One turn moves every row onto another: examples first, then more rows asked:
luned: [  6.1  -0.2  -0.3  17.1 -12.9 -11.2   7.9  11.6 -19.7  -5.8 -16.1  21.4
  -0.3   2.4 -23.5]
Vil: [ 13.0  12.4 -16.7 -25.4   3.9  -9.1  19.8  28.2 -19.1  11.8  -3.9   0.6
 -11.1  11.6 -23.0]
Kos: [  0.6  -3.4   2.2  -3.4  40.8  -0.8  12.6  15.0  -8.6  -1.0 -32.5 -12.0
 -10.7   8.8 -11.5]
bub: [ 23.6 -10.2   1.0 -22.1  -5.2  -3.5  11.0  30.0 -10.1 -12.3 -21.2  -7.4
 -21.2  19.2 -30.9]
Mim: [ -7.7  -1.5 -17.4  -4.5   2.0   7.1  11.6  10.6 -26.7  -1.3 -35.8  18.6
   4.2   6.6 -16.1]
suz: [  5.7   8.3   4.4 -13.9   4.4   0.1  12.4  10.0 -22.4  -4.6  -9.4  15.4
 -20.3  -2.9 -36.6]
somip: [  3.4 -14.0  -1.3 -10.6  36.9   4.5  15.5  18.4  -2.0  -9.3 -32.0 -11.1
 -18.3   7.6 -11.0]
femu: [ 10.9 -12.1  13.3   4.8  26.3   3.0   9.4  20.6 -11.9   4.9 -35.1  27.7
 -10.5   5.5 -10.3]
Visu: [ 22.0 -17.8  -7.3   5.3 -20.0  -6.9   7.1  15.4 -23.4 -14.2 -25.0  14.1
 -13.4   6.0 -22.8]
tudi: [ 22.7   8.9  -5.8  -2.5 -15.4 -17.3  17.0  28.1  -2.6  12.8 -13.4  14.2
  -9.0  -1.1  -8.4]
vosul: [ 15.7  14.3  -1.4   4.4  -0.3  -4.8  24.3  35.9 -18.2   4.8 -14.8 -18.0
  -7.8   8.1  -4.3]
Raf: [ 15.2 -21.6   0.2  -1.9  20.4  -3.6   9.6  17.3  -9.5   4.2 -48.9  21.6
 -11.9  -0.3  -9.8]
lum: [-11.1   6.3   9.2  -2.7   5.5   9.4  15.5  27.5 -20.3  13.7  -7.9  -1.4
  -3.3   2.4 -12.3]
dopod: [  8.9 -13.1  -3.8   2.3  15.1 -20.8 -14.5  14.1 -10.5  -2.0 -19.9  24.0
 -11.5   7.6   2.4]
Vofud: [  0.0 -16.9   1.3  -3.6  28.6  -8.6  -6.4  10.7 -21.9  -2.1 -10.8   1.8
  -0.6  -8.0 -22.3]
Lof: [  1.5 -22.3 -16.9 -10.5  21.9 -18.9  -4.8  14.0 -27.1   0.7 -21.5  10.1
  -9.2  19.9  -3.2]
vifug: [ 11.5  -7.5  -1.8  13.1  23.2 -23.0   4.4  17.7  -0.1  -6.8 -23.7 -15.4
 -20.0  -3.5 -21.7]
zogag: [  9.4   2.8 -16.5 -18.9   0.4  -5.1   0.6   8.3 -19.8 -10.6 -30.1  10.4
 -16.9  -6.9 -35.1]
zoki: [  8.9   4.7 -19.2  -2.0  -5.7  -1.1  17.0  40.9   0.5 -15.0 -23.5 -11.8
  -8.7   1.6  -2.1]
luki: [ 13.3   8.6 -22.3  -0.5   1.7  -0.8  21.3  21.7   9.2  -0.3 -15.2 -14.2
  -2.9  -4.6 -10.4]
Kome: [  3.1 -17.1 -10.2   9.6  16.7 -31.6  10.6  28.0 -18.8  -5.1 -31.2  10.6
  -8.6  11.5 -32.3]
kan: [  4.0 -13.6  -4.0 -10.6  -0.1  17.5  23.2  15.8 -33.2  -3.8 -25.2  16.8
 -11.0  14.9 -17.0]
toz: [ -8.8 -26.0  -6.5  -9.6  19.8 -13.8  13.9  14.2 -14.9  -0.1  -5.3  18.0
 -12.7  15.0  -3.9]
koba: [ 23.8   8.9  -7.7 -12.8   4.0   8.5  14.6  34.2  -1.2 -16.5 -23.8 -10.9
  -5.7  17.0  -4.2]
Gela: [ 11.6  -1.7 -24.0  10.4  -6.3  -2.7  -0.4  20.0   4.7   6.5 -38.4   5.1
   2.1   4.1 -15.1]
ves: [ 14.1 -10.9   5.4  11.9  24.5 -13.7   4.5  24.0   0.4 -14.4 -14.9 -11.3
 -26.1   2.0 -21.6]
pomil: [  7.0  10.1 -29.7 -26.7   2.9  -6.0  11.5  33.0  -5.8  -3.6  -9.6   6.8
  -8.7   8.8 -21.5]
lada: [  7.6 -32.3  -2.3 -13.0  22.8  -3.6   0.3  13.7 -18.2  -9.3 -12.3   0.3
 -10.1  -8.7 -21.7]
kaze: [ 29.3  11.5  -9.7  -0.4   7.0   8.6  12.3  29.9  -9.5  -2.4  -7.6 -17.4
 -12.0  12.8 -11.4]
pamel: [  5.6 -23.1  -0.5  17.2  15.8 -11.2  17.4  25.4  -5.6  -9.2 -38.6  -8.2
  -9.0  11.2  -0.8]
Fefov: [ 14.1 -15.3  -9.6 -15.3  19.7 -27.2   6.0  15.3 -18.2   7.1 -25.1  14.9
 -32.6  12.9 -15.1]
fevu: [ 31.0   7.4 -10.8  -5.7 -13.6  -9.4   1.3  37.2  -5.5  -1.9 -16.9  15.1
 -12.7   7.1  -7.3]
kizi: [ 12.7  15.5  -3.1  -7.7   3.5  -5.5  29.5  20.8  -1.4   4.8 -23.5 -14.6
   4.3   6.0  -5.6]
zunup: [  4.1 -14.8 -20.9 -18.9  -4.3   8.5  -0.4  32.6 -15.7  -5.4 -36.0 -10.8
 -11.1  -0.1 -10.5]
malo: [  5.0 -14.9   8.6  22.0  21.4  -7.6  14.7  28.5 -11.1  -8.1 -29.4  -5.1
  -7.7  17.0  -1.2]
Pemu: [ -2.4  -3.9  -6.0  -8.0  24.8 -23.0   2.7  19.7  -4.5  -1.6 -14.7  28.6
 -24.7  10.9 -13.8]
duv: [  4.8  -5.6 -17.3 -14.7  -7.9   3.0  15.8  23.2  -8.9   4.7 -12.9   8.3
  13.6   4.4   5.8]
Bib: [ -5.3  17.3  -1.5  -5.1   1.8 -19.4   8.9  19.8   1.1   2.3 -21.1   0.4
   5.8   7.1 -30.9]
Rur: [ 15.0 -28.5   3.9  -3.4   8.2 -19.7   7.8   9.4 -11.5   5.6 -14.1  19.2
 -22.6   4.4   0.7]
bom: [  5.7 -22.4  -0.5   7.7  16.4 -21.3  17.0  33.4 -16.8 -11.9 -18.7  15.5
 -17.3  16.9 -32.7]
Gamam: [ 19.2  -4.7 -10.1 -16.1  -5.0   8.3   9.3  27.3 -25.1   5.8 -10.7   2.9
   6.1  16.4   4.9]
dak: [ 24.3  -8.1   8.3   8.9  -3.8  13.5  18.5  26.7  -9.8  10.3  -9.8   6.4
 -16.9  18.4 -18.0]

zoki moves to luki
femu moves to bom
Vil moves to Gamam
Where do these go?
dak moves to bub
Fefov moves to Lof
Kos moves to malo
zogag moves to Mim

